In the rows, zero is written as 128.
Each named move below is a turn or a mirror, shown by a few rows before and after it. Which moves, in which order, take the first row of each later pair to the second? The first pair is answered.
move N:
[120 115 137 160 129 138 124 127 135 150 120 107 148 142 137 124 111 116
 122 129 107 139 132 149 147 123 131 108 128]  ->  [114 118 136 151 130 134 122 121 132 154 125 108 144 141 134 125 106 113
 121 121 104 138 136 150 148 130 133 109 135]
[129 162 142  99 120 138 113 114 125 132 152 133  95 104 138 141 100 137
 148 108 128 132 135 128 147 115 133 124 122]  ->  [144 123 125 163 107 130 143 156 128 104 113 121 132 112 126 146 145 147
 154 148 137 127 128 132 118 132 130 130  93]
[142 130 109 155 135 146 135 106  94 109 161 115 154 117 113 106 179  63
 125 102 181  66 132 131 158 139 111 122 118]  ->  [138 139 114 137 146 150 127  96  96 119 171 118 142 117 116 107 168  60
 121  89 178  68 139 129 164 138 112 115 125]
move G:
[ 91 101 139 169 167  60 137 104 112 108 148  63 165  98 121 148 120 116
  45 127  89  97 148 144 137  99 123 100 107]  ->  [102 144 141 152 160  43 174 128 141  85 155  69 121  60 109 171 141 147
  86 144 127 127 150 141 132 118 126 103  79]
[125  46  99 135 145 160 123 117 135 125 108 103 174 206 129  82 135 109
  95 142 104 104 127 140  84 116 114  76 179]  ->  [129  59 109 163 132 123 161 141 152  89  93  92 165 167 114 108 172 131
 104 171 116 131 134 150  65 123 108  66 131]
[ 97 167 159 143 108 145 120 151 134  80 120 125 140 102  97 171 130 116
 158 131  80 146 162 137 162 120  88 142 113]  ->  [101 184 164 119 111 152 122 148 133  84 134 132 127 103  97 164 117 118
 173 126  89 148 163 133 167 122  90 144 125]
move H:
[117 137 130 130 121 165 130 126 146 113 105 133 138 147 134 132 131 134
 143 118 112 144 127 124 114 141 126 125 117]  ->  [123 139 121 124 122 164 137 133 146 122 110 141 139 154 136 126 130 136
 156 121 123 138 127 119 118 150 125 132 124]
[132  68 145 142 108 121 125 143 148 102 162 146 103  95  95  94 144 139
 186 151 124 137 127 159 105 152 141 104  94]  ->  [141  79 145 119 121 118 125 150 145 120 171 148 105 101 101  84 137 141
 203 148 141 117 124 154 116 161 142 114 108]
[150  86 130 131 172 119  72 110 108 171 209 107 180 148 129  89 121 116
  60  97  68  76  93 153 176  74 127 149 116]  ->  [140  69 139 177 146 124  75 108 117 129 174 100 186 139 121 107 140 120
  48 108  41 121  93 162 152  66 130 136  87]
move U:
[123 140 116 118 154 158 113 138 113 148 144 191 136 216 138  85 108 137
 157 125 131 138 122 108 140 110 127 141 174]  ->  [116 154 124 103 172 140 113 128 109 159 168 181 130 202 140  90  94 135
 144 114 129 129 126 109 154 100 125 128 180]
[142 108 106 120 117 162 118 162 124 131  93 139 159 151 127  89 126 112
 157 142 139 105 119 125 128 111 125 126 150]  ->  [124 123 122  95 145 137 107 131 112 146 134 119 159 139 131  98 103 108
 124 121 130  81 133 131 150  94 119 112 157]
[133 146 128 140 118 123 156 153 144  95 116 137 108 102 108 150 143 146
 152 144 134 151 124 132 111 143 120 117 111]  ->  [128  98 122 174 120 139 133 139 122 103 106 127 155 132 110 128 134 129
 113 139 101 129 123 135 108 126 118 115 123]
move J:
[ 98 132 145 128 157  81 163 102 133 130 132  94 130  98 122 141 132 124
  90 114 111 100 154 157 121  99 118 116  96]  ->  [ 87 104 142 154 127 141 131  87 131 120  94 117 125 131 131 129 128 112
  98 105  72 147 145 152 105  88 119 115 110]
[117 122 158 104 134 137 155 111 138 166 170  73 125 133 141 137 150 113
 100  99 117 163 139  98 179 106 112 112 160]  ->  [116  96 151 125 118 170 140 119 135 169 144  91 136 168 143 123 154 102
 105 103 109 174 134  94 168 109 112 119 170]
[133 133 134 103 140 137 111 106 116 163 140 122 135 153 116 115 102 108
 121 112 139 105 138 125 135 131 132 129 155]  ->  [133 139 137 100 142 139 113  97 117 161 138 122 131 145 118 118 104 111
 118 109 135 111 136 126 136 133 133 126 156]
Then:
(2 to 3 moves a pair)
[161 209 121  51 152 109 148 144 162 145 176 151  53  80 136 131 127 152
 182 119 197 121 133 111 139 152 130 142 140]  ->  [171 123 114 175 140  70 192 189 160  90 110  98 140  91 108 135 193 162
 149 191 178 107 132 142 100 155 115 139  80]
H then N
[165 177 109  82  98  81 180 165 149 142 121 137  92  74  91 157 161 170
 169 158 186 113 111 108 127 125 125 143 104]  ->  [144 167 110  35 133 104 132 118 116 202 161 139 112 111 114 126 106 129
 128 107 160  63 115 106 166  99 125 146 166]
H then G
[105  88 103 151 142 114 138 130 124 106 119 122 228 166 145  72 111 140
  80 133 140  91 142 124  94 172 124 164 134]  ->  [ 93 179 119  73 119 166 103  96 150 110 137 178 113 137 160  93  74 151
 133  89 144 172 138  96  96 171 133 155 153]
N then U then J
[149 136 129 101 141 200  77 114  96 158 128 154 123 148 134  89 111 107
 117  89 117 116 152 117 132 116 143 139 172]  ->  [161 124 121 100 144 190  91 132  98 162 126 155 143 155 131  78 123 112
 122 101 133  94 146 121 133 131 144 153 171]
N then H then N
[ 76  81 126 139 139 168  95  75  86 127 160 114 167 147 146 128 107  98
  70 125  68 116 122 124 145  85 135 130 150]  ->  [120 117 118 168 117 111 184 161 130  72 135 107 148  87 120 161 191 162
 139 194 153 137 116 127 121 136 132 141  80]
U then N
[136 115 117 151 116 147 126 182  86 138 107 151 150 159  95 109 112 131
 114 131 132 112 131 153 111 151 119 147 118]  ->  [109 123 133 150 120 139 109 142  85 128 119 131 138 135  96 131  89 125
  76 110  85 133 147 157 118 121 114 125 113]
N then H then G
[160 119  98 126  91 166 105 115 106 123 122 193  93 112  99 139 106 116
 156 108 141 185 127 132 121 131 110 140 170]  ->  [168 109  86 124 102 166 108 126  98 135 122 196 113 131 105 120 109 112
 161 113 157 154 121 132 123 139 110 157 181]
N then G then H
[111 129  81 208 118 172 125 118  92 116 100  97 179 128 134 120 119 128
  89 159  79 158 128 144 132  83 150 141 116]  ->  [107 220  96 120 130 156 126  97 114 134 155 120  93  79 139 147  91 147
 125 125 121 176 138 125 153  91 160 131 129]
N then U
[131 127 114 119 121 167  83 122 136 127 133 147  97 143 126 109  94  97
 137 101 102 144 142 102 120 107 139 101 169]  ->  [123 108 121 138 144 112 100 118 122 121 147 101 135 130 118 121  99  99
  89 110  96 103 148 119 132  95 134  89 156]
N then U
[ 75 171 131 166  72 172  64 102 103 145 137 140 102 123 140 123  64 158
 108 116  59 168 152 119 167  98 126  83 136]  ->  [118 120 106 221  91  92 149 190  99 124 117 106 184 125 114 113 142 186
 125 194 130  86 139 140 154 144 121 112  97]
N then J
[132 152 131 135 108 116 154 150 152 110 127 127 102 116 117 144 151 153
 151 149 149 162 131 134 128 139 127 126 105]  ->  [121  92 131 171 106 147 119 123 126 116 107 122 150 157 127 123 132 120
 105 137  98 154 133 143 124 115 128 124 122]
J then U
[138 102 152 178 111 147 133 115 156  92 111 124  84 109 117 167 175 140
 147 130 117 212 130 132  80 107 128  99  85]  ->  [150 129 144 141 113 163 130 127 160 104 121 149  57 109 119 156 173 147
 179 129 144 212 125 124  93 121 133 113 100]
G then N
[134 136 123 124 135 138 100 130 102 164 140 124 138 152 134 126 118 114
 118 117 142 112 138 103 154 129 124 157 157]  ->  [122 126 139 163 119 126 103 109 110 126 122 101 125 129 123 151 124 120
  96 115 106 162 148 113 133 111 121 129 122]
J then H then H
[147 120 103 142  82 106 185 173 131 106  88 148 126 112 112 119 165 125
 173 159 153 127 102 135 108 150 135 148 136]  ->  [133 168 114  75  98 124 156 134 133 143 125 177  77 103 135 112 118 120
 182 112 156 131 104 128 136 139 141 141 171]
G then N then J
[126  87 116 158 116 160 134 153 119  65  84 148 134 102 102 130 160 135
 157 140 110 177  67 134  94  89 131 126  95]  ->  [110 122 122  99 121 190  96 119 114  95 114 172  91 107 118 127 115 118
 158 103  96 189  70 126 111  79 134 119 128]
N then U
[116 133 105  97 117 211 110 137 107 190 162 156 145 178 127  94 144 114
 186  57 176  75 116  92 145 155 119 166 156]  ->  [108 171 121  68 144 139 141 139 116 188 207 122 130 130 121 125 147 135
 172  57 200  54 131  98 161 155 120 150 136]
N then U then U
[ 99  99 138 178 147  97 118 100 119 126 144  83 182 129 124 130 126 118
  56 134  92 110 157 159 125  94 122 110  97]  ->  [138 125 126 193 109 110 160 170 154  95 104 116 147 112 110 143 180 158
 136 179 147 149 144 153  95 145 126 128  63]
U then N then U
[115 141 125 101 126 184  83 136 103 178 156 181 136 185 149 114 133 107
 116  73  84 155 147  55 129 123 120 129 199]  ->  [125  86 124 192 101 168 117 173 112 127 107 159 187 193 132 122 184 120
 103 121  76 174 143  70  94 123 113 124 148]
H then N
[106 113 149 142 161 127 139 112  89 121 151  89 138 134 137 106 113 137
  96 134 123  76 142 136 153 111 110 141 126]  ->  [112 162 148  93 143 173 122 113 112 127 152 133  77 129 143 108 101 144
 154 119 144 114 139 114 151 131 121 146 141]
U then U then N
[136 109 139 168  78 163 115 123 129  93  98 148 140 156 120 126 138 106
 128 140 108 176 125 144 105 151 124 130 115]  ->  [122 113 155 175 100 120 129 106 126  83 121 113 142 123 107 152 138 107
  89 143  93 166 137 153 109 133 117 114  94]
G then U then G
[155 185 129 154  99 118 126 135 136  90 132 134 111 110  87 184 145 164
 135 157 152 178 155 121 113 153 147 113  78]  ->  [174 170 114 155  84 164 109 153 134 108 111 166 123 153  93 151 146 150
 163 159 161 170 138 110 108 168 148 140 103]
H then J then J
[131 128 144 140 146 118 163 137 151 112 130 125 114 129 104 162 127 159
 141 180 162 116 116 112 145 142 121 117 128]  ->  [109 140 163 127 146 124 143 101 149 108 147 124  93 113 110 170 102 156
 118 156 131 131 124 113 151 119 125 100 134]
N then H then H
[164 109 105 141  95 202 110 157 142 135  75 182 132 198 132  74 158 119
 182 133 142 134  95 122 110 147 150 167 146]  ->  [137  57 123 210  99 170 108 127 130 105  65 127 181 190 122  94 155 107
 107 140  84 138 110 149  98 111 141 139 117]
N then G then G
[164 126 132 184  85 106 163 150 150  73  36 152 161 108 121 172 214 134
 139 155 109 161 127 142 108 124 115 127  89]  ->  [118 171 154  82 123 144  81  45 123 138 114 173 111 112 155 159  98  89
  99  59  58 150 141 128 161  81 119 114 165]
N then G
[140 135  86  98  86 131  98 130 146 118  91 158  84 166 113 101 164  99
 206 130 128 163  73  60 125 122 144 161 174]  ->  [133  64  79 163 105  91 109 133 117 111  85 105 171 192 109  91 182  84
 142 149  98 113  78  85 118 104 128 159 156]
G then U then N
[136 147 130 122 101 163 114 143 154 115 121 150 106 128 136 146 107 114
 154 120 137 164 128 122 138 124 124 154 114]  ->  [145 137 123 140  98 157 129 162 151 109 107 149 120 129 130 139 128 118
 156 141 150 151 124 125 134 135 126 163 107]
H then N
[147  83  99 173 144 101 121 145 112 128  71 157 156 192 106 110 132 162
 127 124 142 105 149 121 108 143 118 164  89]  ->  [127 102 113 145 178  58 121 114 102 139 117 127 153 164 103 126 110 150
  88  99 135  74 165 129 135 123 118 144  88]
U then N
[157 156 138 126 145 132 140  85 134  96 149 122 111  59 119 121 105 127
  80 113 118 141 138 122 145 102 102  55  90]  ->  [180 155 119 142 115 176 145 122 147  84 107 162  98  83 112 109 134 135
 138 136 142 176 121 112 122 138 102  74  90]
G then U
[130 122 117 130  79 179 120 139 132  97  93 143  95 132 123 135 138 121
 144 125 107 180 121 133 109 141 130 107 121]  ->  [108 153 135  86 117 133 112 105 120 118 145 113  84 100 126 150 105 122
 109  95 100 151 134 138 136 117 128  90 131]
U then U
[141 144 159 163 174  72 140 138 123 161 128  76 112  95 168 135 122 108
 113 101 134  76 141 109 141  55 102 149  97]  ->  [167 155 146 176 139  93 156 181 147 142  92 112  88  96 157 140 157 134
 173 129 167 113 125  97 121  88 105 162  82]
G then U
[133 101 112 150 102 169 135 148 132 131  90 137 126 153 134 117 145 120
 145 130 112 148 124 120 114 135 122 129 133]  ->  [121 111 120 115 143 132 122 119 109 162 143 111 134 140 140 116 116 106
 100 100 106  97 140 129 146 114 118 120 155]
H then G then U
[162 183 106 130 176  84 120 126 130 146 163 162 129 177 142  94 132 137
 171 120 150  85 100  83 153 152 146 146 135]  ->  [161 137 101 176 173 103 117 132 116 141 129 159 161 207 140  81 141 124
 156 137 131  83  96  89 141 147 144 151 137]
U then G
[127 161 149 111 180  67 142 103 101 119 190 101 162  93 101 134 111 154
  81  90 178  79 145 141 181 139 120  77 166]  ->  [114 157 146  95 171 115 101  79  92 139 184 127 150 119 111 118  84 132
  82  63 154  90 140 134 191 129 124  76 199]
J then J then U
[ 98 146 139  76 160  94 103  98 110 158 178 137 119 147 140 113  94 128
 118 120 104  96 123 146 137  92 106 146 163]  ->  [139 149 122 111 118 107 154 167 140 118 125 163 103 143 124 119 158 164
 193 174 157 135 107 137 100 137 108 165 128]
U then N
[124 178 130 103 134 119 155 140 132 141 160 136  91 115 109 146 132 140
 159 127 171 144 147 115 120 137 128 137 114]  ->  [104 176 142 104 139 113 142 114 123 139 173 122  94 105 112 156 109 131
 123 112 143 140 154 119 123 112 129 123 116]
H then H
[114 173 198 134  98 156 149 102 147  82 144 123  48  62 119 211  96 196
 148 106  71 200 112 161  92 133 113  81 126]  ->  [146  58 163 232  84 174 166 162 121  78  74 122 164 139 115 160 146 180
 139 163  72 151  91 174  63 154 104 119 127]
G then G then N
[167 123  96 104 157 142 171 163 131 135 124 137 134 150 113 103 150 146
 181 144 165 112 119 133 131 152 136 167 138]  ->  [149 106 103 114 182 102 173 141 111 140 148 102 170 143 112 109 142 138
 134 138 143  79 131 146 141 130 132 155 131]
U then U then N
[117 161 127 134 133 104 151 123 147 126 153 120  95  88 124 153 137 123
 134 128 161 133 119 124 131 140 125 120 118]  ->  [104 148 131 144 124 120 123  96 136 121 146 115  93  94 133 156 118 106
 108 112 120 152 127 128 129 120 120 113 123]
G then H then H
[154 117 118  83 157 102 123 143 122 156 161 129 123  78 132  97 124 177
 152 150 223 108  82 152 107 132  98  75 160]  ->  [158 103 115  81 165 113 110 138 112 171 158 132 134 101 138  80 114 160
 149 150 212  92  80 155 111 132  94  80 172]
N then G
[109 133 138 118 107 189  87 110 129 114 111 159  85 140 154 134  96 110
 140 100  93 193 130 117 110 114 125 117 143]  ->  [133 100 127 180 102 161 125 153 132  82  74 134 129 141 133 134 154 129
 143 156 114 181 120 124  84 127 122 126 104]
U then U then N
[103 183 146  96 120 146 118 104 148 121 141 147  65 103 134 143 107 146
 135  95 110 176 126 127 121 118 140  99 115]  ->  [123 100 124 189 100 144 147 158 139 100  79 126 152 142 116 129 163 147
 127 154 114 149 115 142  92 130 130 121  93]
G then N
